rotation steps, each row followed by its count of steps
The counts run from 0 to 1181.
[130 116 107 116 139 105 107 154 131 158 139 108 132 158 130 129 147 162
 147  44 155 174 103 152 153 125 147  75  92 107 105 137 135] -> 415
[145  86  80 148  74 151  90 123 143 136 153 128 133 177 137 114 139 153
 175 147 137 155  94 146 165 152 145 106 127 102 110 115 152] -> 423
[128  89 160 123 122 132 132 204 138 102 132 128 121 141 137 154 155 111
  98  86 139 159  94 153 173 108 176 113 159 138 134 168 138] -> 57
[167 126 102 125 111  87 111 139  91  56 145 118 190 163 135 116 124 114
 140 125 132 150 141 110 134 149 151  96 139 129  75 115 134] -> 339
[150 113  97 119 116 174 149 154 145  83 128 115 138 162 128  96 112 106
 118 151 145 167 119 152 101 127 186 101 132 101  99 148 157] -> 781
[123  97 107 118  71 157 136 163 126 103 132 111 158 112 170 113 140 114
 127 106 132 188  85 133 151 110 115  96 174 136 141 131 143] -> 1026
[158  80 116  94 122 174  89 153 112 130 113 139 123 147 151 119 119 167
 122 136 129 178 126 147 187 121 110 127 149  81  81 159 144] -> 693
[123  91  68 128 115 174 102 149 158 147 122  95 106 141 133  97 124 113
 114 115 169 177  92 130 138 144 158 103 140  91  79 147 128] -> 385
[149 102 145 124 147 129 147 146 118  92 127 114 180 124 148 109 179 119
 142 134 111 171 101 122 192  91 164 121 178 110 105 127 145] -> 358
[151  47 123 141  97 130 106 136 131  85 108 128 140 136 164 112 130 144
 136 109 115 186 110 146 142 155 137 176 144 102  98 119 111] -> 229
[158  81 136  94 119 103 121 176  80  74 159 167 153 145 145 135 123 111
 137 124 150 166 132 129 154 102 158 135 152 103 110 122 119] -> 699
[116 143  88  93 120 135 138 145 134  84 133 109 173 160 164 143 121 128
 137 106 137 186  89 153  97 160 164 132 146 150 130 111  99] -> 974
[137 121  70 113  89 149 106 164 139 114 150 131 115 162 115 130 118 129
 126 108 140 176  97 162 102 123 141  73  86 121 126 104 172] -> 115
[147  93  73 107  63 139 120 140 131  90 146 167 152 132 117 168 126 134
 111 168 128 155 112 137 173 125 111 120 146 103  70 135 154] -> 30
[133 134 121  83 130  88 123 209  99  88 147 150 145 151 149 140 124 138
 163 117 167 140  92 156 106 163 165 130 124 151 112 131 117] -> 5
[113 106  79  87 122  93 135 134 107  93 160 137 182 117 139 142 135 130
 147 132 159 174 110 133 140 139 111  89 144 100 103  89 106] -> 1168
[151 111 140 111 123 131 134 184 103  80 115  98 122 165 118  80 162 119
 121  90 156 162 116 135 165 148 195 121 101 119 116 135 147] -> 484
[157  74 142 101 146  99 107 150  95 111 142 119 141 121 134 133 136 134
 122 111 162 175 126 114 203 134 120  97 165 116  84 133 119] -> 162
[146 107  65  75 107 162 133 128  98 108 133 148 130 155 121 127  96 139
 109 109 147 203 135 143  91 136 136 104 125 102  96 121 134] -> 207
[149 116 106 128  91 139 115 166 119 139 161 151 109 143 127 140 152 133
 127  82 144 183  74 138 138  82 183 104 123 124 130 105 163] -> 453
[173  43 146 125 131 134 143 151 124  89 116 133 123 144 147 101 145 155
 145 153 143 158 104 155 166 161 161 149 146 121 105 126 133] -> 659
[165 118  85 103 132 133 127 122 130 121 139 127 136 153  84 157 108 161
 129 123 148 172  84 130 131 164 161 118 102 120  66 123 163] -> 245
[129  97 146 129 155 117 135 169 135 103 129  92 140 171 122 101 142 154
 125 108 168 157 112 176 163 148 147  98  88  95 116 152 152] -> 251
[116  72 120  75 149 123 116 161 113  76 136 112 170 130 133 142 134 140
 145 141 133 134 138 140 162 163 103 125 113 111  55 133 124] -> 1001
[147  93 109 111  79 167 133 178 128 132 145 149 116 152 120 115 114 142
 150 173 138 154  70 131 178 136 158 132 138 105 106 155 161] -> 691
[147 136 101 147 106 161 113 160 147 107 105 124 146 158 125  98 110 125
 104 140 117 177  77 131 167 131 153 125 138  94  90 180 174] -> 120
[146  85 102 101  89 116 125 123 105 134 147 145 159 180 127 173 103 175
 173 107 127 156 121 118 133 167 148 142 121 115  91 147 124] -> 1069
[146  69 144 143 103 103  89 182 120  94 127 139 143 147 109 141 134 140
 137 129 142 138  95 122 195 163 118 146 110 101  93 153 159] -> 160
[155 137 131 134 153 115 103 134 153 103 152  81 149 181 134 127 125 129
 119 100 116 165  96 150 145 125 196 151 131 108  76 146 118] -> 714
[155  76  97 143  69 144 112 134 118 129 117 144 133 131 160 153 148 145
 163 123 118 157  98 106 155 157 159 121 180 141 111 102 129] -> 494
[137 100  93  80 108 130 116 138  89 125 108 154 152 112 172 110 146 148
 137 121 156 191 105 136 168 134 117 110 171 130 109  88 103] -> 830
[142 126 108  74 141  91 118 191 105 118 132 153 132 136 154 121 124 156
 137  91 167 163 105 166 105 148 141 105 126 135  80 117 101] -> 6
[124 119  54 106  99 108 128 158 144 132 161 125 145 119 128 138 108 132
 153  97 162 148  97 128 107 154 130  75 130 108  59 124 125] -> 508
[136 147 117 114 152 142 120 155 157 153 134  93 142 170 144 138 115 141
 139  79 153 173  72 150 150 135 177 108 159 128 138 151 122] -> 150
[156  88 132 154  83 146 139 160 156  93 140 111 137 174 122 135 156 161
 158 124 111 134 100 148 168 154 168 112 116 131 114 146 187] -> 587
[140 102  92 109 130 153  86 145 147 122 155 127 105 131 121 141 151 124
 126 134 166 185  97 159 159 100 140  56 137 116 112 102 158] -> 686
[145 134 115  88 135 109 101 167  85 102 119 162 138 142 160 119 141 140
 152 137 166 176  81 133 195 140 126 119 165 153 122 112 123] -> 829
[159 134 145 146 152 121  95 159 142 108 145 135 147 155 106 153 164 145
 141  99 126 142  90 153 180 102 158  89 108 133 106 134 182] -> 19
[133  99 114  84 135 122 112 179 105  65 133 151 166 141 122 177 149 130
 154 142 112 130 147 130 155 158 115 108 110 130  77 132 156] -> 1002
[130  79 141 115 105 142 143 142 123 108 148  72 149 163 138  99 166 119
 133  92 114 170 114 125 168 110 190 133 130 101 118 123 125] -> 54
[112  53 120 138 111 153 122 175 129  95 136 124 162 136 128 145 159  91
 152 131 127 158 134 121 169 113 144 113 143  70 119 121 142] -> 126
